Every row has a hidden score. In each pair, how much higher is the second row's than the first's? 10 means about the same, 20 much higher and 0 much lower. The score is a weighted sum of the row's numbers plus the product of two more (or one squared), each taken from its middle value.
tensor([ 20,  71,  12,  -5, -23,  48, -66, -23,  30,  26, 116,  38])
tensor([ 54,  -6,  10,  -2,  -1, -27,   0,  28,  33,   2,  27,   4]) ~ 7
tensor([ 53,  39,  20,  12,  -9,  35,   5, -42,  -1,   2,  -7, -20])
tensor([  71,  -85, -101,   78,    0,   29,  -11,  -24,    4,   39,   -9,  -56]) ~ 14
tensor([ 15,  -3,  40, -20,  54,   4,  36, -60,  57,  -3, -28, -14])
tensor([  4,  -6,  31, -17,   7,  28,  -4,  10,  10, -45,  75,  40]) ~ 16
tensor([  12, -105,  -74,   51,  -22,    4,   47,   25,   -8,   19,    5,  -55])
tensor([-20, -23, -16, -34,  24, -77, -23,  19,   7, -26, -57,   0]) ~ 9
tensor([-68,  19, -16, -61,  -9, -19,   9,   1,  32,  48,  63, -33])
tensor([ 12,   9,  32, -56,   5,  10, -16, -32,  11, -34, -17, -26]) ~ 11
tensor([ 18,  17, -21,   9, -45,  -9,  21,  14,   2,   8,  11,  54])
tensor([  1,  23,  23, -75, -31, -31, -48, -52,   1,  19,   2, -48]) ~ 6
tensor([ -1, -23,   1, -20,  70, -26,  30,   4,  37,  38,  14, -46])
tensor([ 72,  -9,  25,  48, -24, -41,  18,  62, -23, -20,  42,  31]) ~ 14
tensor([ 12,   4,   1,  58, -17, -31,  11,  83, -59, -28,  16,  30])
tensor([-107,   19,    5,   48,  -20,   34,   48,    1,  -74,   39,   19,   48]) ~ 10
tensor([ 34, -69, -62,  52,  41,   1,   3,  -9,  11,  56,  27, -59])
tensor([-56, -26,  16, -61,  -5,  -8,  35,  -6,  47, -31, -15, -27]) ~ 10
tensor([-61, -55, -35,  66,  17,  -2,  43,  -3, -46,  27, -82,  37])
tensor([ 33,   6, -16, -43,  35,  13, -22,  16,  -8, -44, -19, -27]) ~ 10
tensor([-30, -29, -23,  36, -10,  -5,  51,  -3, -54,  -3, -20,  22])
tensor([-14, -24, -48,  22, -34, -10, -28, -38, -20, -23,  40, -27]) ~ 12
tensor([ 46,  30,  14, -43,   0, -29,  25,  57,  83,  13,  20,  -2])
tensor([  9,  -8, -28, -99, -51,  37, -49,  -1, -32, -37, -29,  -7]) ~ 12
tensor([ -61,   42,   22, -120,   65,  -32,   94,   13,   73,   -4,    8,  -29])
tensor([-74, -20,  15,  16,   1, -23,  63,  26, -74,  34,  22,   7]) ~ 11
tensor([-67, -52, -17,  19,  13, -30,  93,  -2, -15,  21, -43, -18])
tensor([ 51,  21,  49,  17,  40,  -8,  23, -27, -48,  -6,  -8,  18]) ~ 13
tensor([ 21,  17,  28,  10,  -9,  42, -37,  25, -30, -42,  19,  21])
tensor([-43, -64, -32,  25,  19, -42,  21, -63, -54,  50, -72, -28]) ~ 5
tensor([-49, -12,  33,   4,  41,  -5,  88, -35, -86,  57,  25,  51])
tensor([  0,  52,  18, -37,  33,  -1,  -9,  13, -28, -36,  29,  43]) ~ 14
tensor([ 17, -57, -70,  94,   6,  43, -17, -22, -40,  26, -14, -18])
tensor([ 41, -27,  -8,  96, -81,  59,  -5, -17, -35, -10,  26, -23]) ~ 10
tensor([-22, -10, -23,  57, -43,  10,   9,  16, -24, -14, -42, -22])
tensor([ -4, -51, -72,  47,  58,  14,   0, -16,  24,  48,   2, -40]) ~ 14
tensor([ 70,  40,  41,  -8,  46, -31,   1,  26,  32,  32,  75,   2])
tensor([  2,  49,  37, -22,  -9, -15,  71,  40, -28, -15,  38,  48]) ~ 10
tensor([-44, -82,  23,  66, -30, -31,  56,  22,  17,  53, -51,  28])
tensor([ 33,  55,  17, -54,  66,  41, -37, -58,  29, -26,  31,  -2]) ~ 8
tensor([-24,  15,  12, -14, -55,  28, -35,  15, -16,  14,  72,  48])
tensor([ 50, -14,  23,  60, -76, -25, -63,   8,  -7,  -6,  31,  27]) ~ 11
tensor([-37,  54,  20, -31,   3,  27, -55, -36, -14, -14,  -6,   1])
tensor([ -7, -60,  50,   5,  19, -18,  35, -22,  44,   6, -15, -15]) ~ 16
tensor([-23, -27,  23, -53,  15,  23,  19,   8,  16, -35, -76,  11])
tensor([ -4, -31,  23, -26,  31, -33,  70,  -4,  19, -24, -33, -32]) ~ 7
tensor([  15, -127, -120,   92,  -50,   21,  -18,   18,   59,   20,  -21,  -74])
tensor([ 94,  16,  41, -47,  32, -50,  34,  12, 115,  25,  75, -31]) ~ 10
tensor([ 61,  12,   5,   7,   0,  64, -93,  29,  25,  21,  85,  34])
tensor([  8,  53,  27, -37,  24,  -5, -42, -27,  -9, -29, -18,   7]) ~ 3
tensor([ 83,  -5, -10,   9,  -2, -35,  37,  32, -41,  15,  50, -42])
tensor([ 22,  32,  35,  -5,   0, -19,  34,  18,  50,   1,  -5,  59]) ~ 14
tensor([ 37,   6,  53,  38,  51, -52,  72, -22, -93,   3,  26,  -3])
tensor([-27, -68,   9,   7,  25,  13, -26,  15,  38,  15, -38, -13]) ~ 16
tensor([-33, -16, -30,   7, -54,  32,   9,  36,  13, -19, -47,  40])
tensor([  4,  17, -19, -36,  43, -65, -46,   4,  39, -15, -50, -38]) ~ 6
tensor([-29,  -7, -15, -56,  24,   2,  10,  21,  36,  16, -25, -44])
tensor([ 18,  30,  36,   3, -44,  49, -36, -11,  15,  16,  67,  21]) ~ 16
tensor([ 22,  17,   2,  57, -41,  51,   1, -45, -14,  -8,  -6,  21])
tensor([-35,   6, -17,  11, -51,  -8, -34, -59,  -1,   3, -60, -36]) ~ 6
tensor([-25, -45,  -7, -31,   6, -30,  64,   1,  52, -12, -41, -27])
tensor([-46,  26,  57, -45, -11, -16,  10, -22,  90,   6, -33,   1]) ~ 10
tensor([ 10,  -2,  28,   7,  39,  19, -12, -22,  43,  63,   0, -13])
tensor([-64,  16,  50, -16,  -7,  -9, -36, -29,  19,  37,  39, -19]) ~ 9
tensor([ 45, -63, -70,  15, -16, -18,  -7,  73,  57,  -7,  -8, -33])
tensor([ -1,  14,  17, -26,  -5, -45,  51,  70,   3, -28,  22, -11]) ~ 6
tensor([ 54,  54,   6,  17,  -5,  19, -62, -43, -27,  23, -21,  -6])
tensor([ 36, -26, -30,  38, -25, -50, -18,  62,  17, -14, -11,   1]) ~ 13
tensor([-61,  24, -58,  44, -47,  62, -52,   9, -38,   2,  -6,  30])
tensor([ 18, -18,   6,  17,  33, -10, -18,  13,  15,  -6, -12,  -8]) ~ 7
tensor([-11,   0,   7, -37,  48, -62,  -9,  -4, -25,  -1,  29,  -3])
tensor([ -4,  33,  63,  18, -69,  56, -56,  17,   0,   7,  40,  76]) ~ 14
tensor([ 26,  20,  11,  -6,   2, -79,  46,  77,  31,   5,   7,  35])
tensor([  3, -25, -22,  22, -21, -36, -49, -18,  -7,  -8, -31, -27]) ~ 10
tensor([-38,   1,  19,  -1,  18,   4,   5,  -8,  -6,  25,  29,  36])
tensor([  5,  20,  22, -39,  28, -45,  -4,  43,  51,  20,  54, -10]) ~ 8
tensor([ 30, -29, -54, -14,  -7,  42,  -7, -10,  -7, -65, -16, -11])
tensor([  11,  -35,  -10,   45, -106,   50,   30,   49,  -11,    3,   38,    0]) ~ 9
tensor([ 52,  13,   9,  40, -62,  87,  20, -10,  46, -12,   1, -12])
tensor([ 51,  25,  24, -35,  70, -27,  30,  14,  30, -14, -24,   6]) ~ 8
tensor([  7, -30,  38,  58,  46, -41,  45, -15, -71,  12, -50, -18])
tensor([  0, -64, -83,  49, -20,  45,  41,   3,  22,  10,  14, -33]) ~ 15
tensor([-64, -57, -57,  59, -60,  11, -28,   7, -44,  -4, -44,   1])
tensor([ 16, -25,  10,  35, -43,  29,   2,  27,   9,  -2,  22, -29]) ~ 10
tensor([-24, -19,  18,  -1,   7,   8, -17, -12,  25,  13, -21,  -8])
tensor([ 44,  62,  45,  -6,   1, -31,  36,  66,  26,  12, 101,  35]) ~ 11
tensor([-36, -30, -23,  27, -44,  -6, -24,   1,  11,  -6, -28, -22])
tensor([ 53,  35,  14, -10,  42, -64, -79, -41, -59, -28, -44,   4]) ~ 11
tensor([ -1, -13,  -8,  11, -53, -23, -48,  13, -24,  -8, -28, -10])
tensor([ 47,  20,  35,  49, -51,  44, -75,  18,   6,   2,  59,  67]) ~ 17
tensor([ -7, -53, -11,  87, -23,  14,   9, -42, -55,  42, -29,  -9])
tensor([-94,  32, -29,  -3, -47,  21, -13,  -6, -31, -13,  64,  19]) ~ 15
tensor([  2,  17,   4,   4,  16,  26,   7,  -3,  46, -15, -13,  12])
tensor([ 49,  49,  60, -28,  44, -13,  19,  -5,  59,  28,  47,  25]) ~ 11
tensor([ 29, -55, -35, -20,  70, -12,  -6,   5, 111,  22, -40, -64])
tensor([-11,   5,  28, -12,  49, -18,  14, -33,   5,  32,  -1,  11]) ~ 9
tensor([ 36,  36, -17,  10,  -6, -28,   9,  43, -19,   8,   8,   8])
tensor([ -8,   1, -29, -23,  -5,  34, -15, -20, -16, -36,  46,  -6]) ~ 15
tensor([-47,  -7, -17,  28, -23,  15, -16, -20, -30, -16, -44,  -4])
tensor([ 27,  65,  68, -11,  43, -35, -10,  -5,  10,  14,  98,  32]) ~ 14
tensor([-15,  11, -40,  50, -22,   8, -70, -50, -26,  29, -28, -27])
tensor([-34, -54, -27,   4, -44,   6,   4,  18,  -7, -26,   0, -19]) ~ 13
tensor([ 23, -40,  64,  22,  12,  -7,  17,  -7,  85,  23,  15, -14])
tensor([ 58, -85, -91, 120,  15,  25,  64,   8, -46, -18, -28, -24]) ~ 3
tensor([ 21,  -8,  42,   5, 114, -18,  -8, -45, 102,  34, -39, -16])
tensor([ -33,  -98, -114,   69,   21,   43,    5,   43,   20,   33,   -4,  -44]) ~ 10
tensor([-70,  43,  26, -55,  12,   8, -16, -12,  35, -27,   3,  15])
tensor([ 35, -25,  -2,  85,  -5,  30, -43, -15, -14,  48, -28,   0]) ~ 10
tensor([ 53, -62,   2,  93, -23, -30,  31, -12, -56,  24, -53,   8])
tensor([106,  52,  10,  56, -33, -21, -56,  36, -71, -17,  34,  41]) ~ 11
tensor([-19, -16,   5, -33,  26,   9,  53,  36, -29, -14, -40, -27])
tensor([-37,  33, -22,   0, -14,  27, -26, -34, -32,   9, -10,  -4]) ~ 13
tensor([ 35,  24,  47, -35,  30, -30,  -2,   6, -18,  11,  76,  25])
tensor([  0, -21,   4, -14, -41,  48, -30,  19,  25, -62, -18, -19]) ~ 9
tensor([ 55,  25,  10, -15,  51, -56,  18,  12, -14,  -2,  26,   4])
tensor([  -6,  -60, -127,   57,    8,   48,   35,   -9,   -7,   23,  -10,  -66]) ~ 9
tensor([-52,  61,  12, -16, -20,  32, -30, -43, -46,  10,  17,   6])
tensor([-61,  47, -60,   7, -81,  38,  15, -13, -60,  13, -12,  44]) ~ 13
tensor([ 12,   6,  20, -61,  31, -41,  31,  38,  28, -29,  36,   7])
tensor([-12, -57, -85,  69,  20,  30,  45,   2,  -9,  43,  18,  -6]) ~ 11
tensor([-16,  11,  44, -19,   2,  16, -27,  10,  84,  31,  68,  26])
tensor([ -5, -11,  -7, -52,  60, -56,   6, -15,  15, -17, -41, -24]) ~ 4
tensor([  0,  -2,  59, -15, -37,  34, -22,   4,  49,   5,  69,  24])
tensor([ -5, -19,  25,   3,  42, -17,  27, -24,  19,  10, -50,   2]) ~ 3
tensor([-50,   1, -33,  -5, -65,  -2,   6,  13, -15,  -6, -30, -27])
tensor([  43,  -58, -119,   90,  -27,   34,  -29,  -18,    2,   10,  -24,  -39]) ~ 15
tensor([  0,  42,  22, -51,  94,   5,  34, -29,  47,  13,  16,  -2])
tensor([  3, -69, -52,  31, -51, -43,  65, 111,  34,  -7, -46, -24]) ~ 9
tensor([-30,   4, -22, -26, -35,  62,  14,  22,  11, -40,   5,   9])
tensor([-17,  -2,  35,  25,  32, -27,  54, -17, -24,  29,  61,   2]) ~ 8
tensor([-86,  12, -24,  17, -51,  19, -60, -34, -64,  25, -11,   9])
tensor([ -4, -33, -34, -12,  52,  -8,  29,   5,  43,  43, -24, -20]) ~ 10
tensor([ 59,  29, -37,  32,  33, -14, -42, -15,   5,  15,   6, -10])
tensor([-43,  12, -26,  11, -21,   7, -29, -26, -17,  -7,  17, -20]) ~ 9
tensor([-25, -57,   6,  49, -19, -23,  67,   1, -17,  40, -29, -15])
tensor([-29, -57,  35,  44,  -7,  -8, 127,   4, -40,   1, -53,  11]) ~ 10
